Each path is a new rotation, seen through one point. The rows after it are directions, each followed by how far the rotation turns it, in degrees each step (0 if it stays put).
Each turn is a multiple of 5 degrees from 10 to 175, or 0.
Each row of a path follows its step; steps can be skipped.
path 1
step 0: [-4 13 -19 -31 4 -8 9 8 -2 -6 -18 -1 22 9 16 -1 14 -11 12 27 14 -33 3 -2 -28 0 -3 3 1 -10 -10 -4]
step 1: [-20 9 -11 9 26 5 -22 -4 -1 10 2 7 18 -3 8 2 -5 -11 -16 -18 -21 -32 5 0 2 2 -20 29 7 -4 5 -24]
step 2: [13 -8 13 13 11 -6 -23 -12 1 1 -1 3 -30 -11 -3 -14 -15 -13 -9 -3 -25 31 13 19 20 24 -11 9 12 -1 9 -1]
step 3: [21 4 7 -23 -4 0 3 11 -13 -17 -5 -6 -21 0 -12 7 6 4 16 -4 13 33 3 16 15 -21 -7 -33 13 -8 -16 10]
step 4: [7 6 -7 -15 -12 -6 -4 -6 -21 15 -10 -1 19 3 -12 -1 10 39 21 -15 18 -13 -21 -15 -15 -25 -1 -5 -18 -12 0 5]
step 5: [-23 7 -13 7 0 -4 6 -2 -5 21 19 13 20 -7 4 -1 -2 -7 -3 -10 -3 -1 -19 -6 -12 30 8 28 -41 2 -3 12]
step 6: [-26 -11 9 -3 17 -18 21 15 14 -1 9 31 -24 8 -2 0 -7 -28 -7 26 -14 6 17 1 -5 14 4 6 1 -9 -1 -3]
step 7: [15 0 7 1 15 16 -2 10 10 -2 -19 12 -5 -5 2 3 -20 -1 14 14 -4 -12 32 22 -17 -29 -9 -18 20 7 -10 -21]
step 8: [24 15 0 -2 4 4 -37 -14 -6 12 -11 -18 12 -15 29 -3 25 28 -7 -4 -2 -10 9 17 2 -8 -12 4 3 6 -8 11]
step 9: [-22 11 1 -11 13 -15 -16 -2 -21 -9 16 -1 -9 -17 0 -2 6 9 -19 -28 4 8 -29 -1 25 12 12 8 9 8 8 26]
step 10: [-6 -7 -10 2 -10 -15 13 9 -23 12 -10 12 -9 11 -33 3 -28 -8 8 5 6 24 -8 -7 2 6 32 -4 14 -18 13 8]
step 11: [10 -9 -4 -13 -13 11 8 6 4 19 2 -1 27 14 -25 22 2 -4 23 14 -2 4 30 -6 -7 -4 9 -6 -22 -3 -30 -14]
Speeds:
[7 0 8 10 11 2 -4 2 -6 -6 4 0 2 2 7 -3 -4 2 7 6 -2 -1 2 0 12 -5 -9 1 1 1 1 5]
65
[2 -4 3 1 1 -6 7 11 3 3 -2 -1 2 12 -4 -3 -5 -1 1 -1 0 -12 -4 0 2 5 4 -2 -13 1 -7 5]
60
[-8 -6 10 2 3 -4 0 -3 10 -3 -1 -2 -1 -2 7 -5 -3 -7 9 -6 3 7 -4 3 0 2 9 -2 5 -9 -1 4]
100
[6 5 3 0 0 1 -6 -2 17 2 -5 4 -7 5 0 2 -4 7 -9 -5 5 5 -1 5 3 -2 -8 -2 1 2 -5 1]
70
[-8 -2 6 -9 5 -6 3 4 1 -4 8 3 0 5 -2 6 14 1 -5 -4 0 -4 3 -4 9 -8 -2 -1 3 -3 -3 -4]
130
[-4 6 2 0 -8 -7 -7 10 0 -7 -6 -7 3 5 3 12 -4 5 9 3 2 2 3 2 -5 -4 0 3 -1 -1 2 -8]
100
path 2
step 0: [2 -25 -30 21 -19 4 17 -2 9 5 13 20 8 5 2 -16 -5 9 12 28 -24 9 23 -12 -7 10 3 10 -3 -8 -13 1]
step 1: [9 -7 19 -20 6 -14 -7 15 2 -12 -7 1 -1 -14 21 -3 16 -28 4 -13 14 -32 13 25 -4 -10 -5 -29 8 2 6 0]
step 2: [-7 -4 6 2 -13 -11 11 -25 -23 -5 -13 2 19 1 -12 18 -15 13 -13 -2 20 8 -16 -24 20 -11 1 32 -13 17 4 -4]
step 3: [4 12 -29 5 0 -6 6 15 1 4 11 16 -21 -22 16 6 6 13 3 22 -20 10 22 19 -14 27 14 1 -8 -13 -5 -11]
step 4: [36 -6 15 -18 17 -1 -12 1 6 -14 -9 9 -4 7 10 -18 -7 -35 13 -15 16 -3 -6 -13 19 -8 0 -4 21 8 15 8]
step 5: [-9 -18 -11 -14 -13 -22 8 -18 -3 -9 12 -3 31 12 -16 26 4 26 -18 12 4 0 0 -18 -14 4 -17 7 -2 -6 -21 -9]
step 6: [-2 3 -4 11 -15 -6 19 7 11 3 -27 -1 -8 -33 13 -29 16 1 9 4 -17 -1 13 31 9 12 23 -8 7 6 5 -10]
step 7: [2 0 28 -9 4 6 2 15 -21 -21 20 26 -6 17 4 5 -4 -26 0 3 29 -5 -4 -16 28 -10 -8 12 -8 -8 7 -2]
step 8: [3 -9 -42 -3 -10 -24 -2 -14 6 22 12 -3 24 -15 0 24 -6 1 -12 3 -15 4 18 -17 -19 -7 7 7 -6 11 7 0]
step 9: [12 1 10 -3 11 1 -6 -3 2 -28 -23 5 -7 -19 27 -22 3 16 19 -9 7 -2 7 35 1 24 -19 7 12 5 4 -4]
step 10: [24 -10 12 -8 -6 -8 17 3 -17 -4 -6 20 -6 23 -22 11 -5 -5 3 24 8 -7 -23 -28 7 -21 17 -3 -11 -4 -17 -12]
step 11: [-26 -1 -21 -14 -2 -20 6 -8 15 5 14 -7 2 -19 6 5 2 -6 -29 -2 2 17 34 4 0 26 17 -14 13 6 -3 9]
Speeds:
[8 4 -5 0 8 0 -8 -3 -7 0 -7 4 -9 -4 5 9 -12 4 2 -1 5 -1 -1 1 -7 1 2 3 -7 5 -1 3]
60
[-2 4 8 -3 2 3 0 -1 2 2 3 -2 5 -9 2 -7 -5 3 5 -8 0 5 4 -7 0 -1 11 -2 5 15 -2 -1]
155
[4 5 3 -1 -1 2 -11 -2 -5 0 1 10 7 1 -6 -2 5 4 -2 7 5 7 -5 2 9 -10 -6 -4 -2 5 -3 5]
135
[3 8 2 2 5 -11 -2 2 -5 7 11 -3 -1 5 8 2 3 -1 4 0 -8 8 -2 -1 4 3 0 8 -1 1 11 3]
80
[-9 1 -2 -6 -3 -8 -4 2 9 3 -1 6 7 11 0 3 -15 6 -4 -1 0 -2 -3 -1 3 -4 6 4 0 -4 0 -4]
130
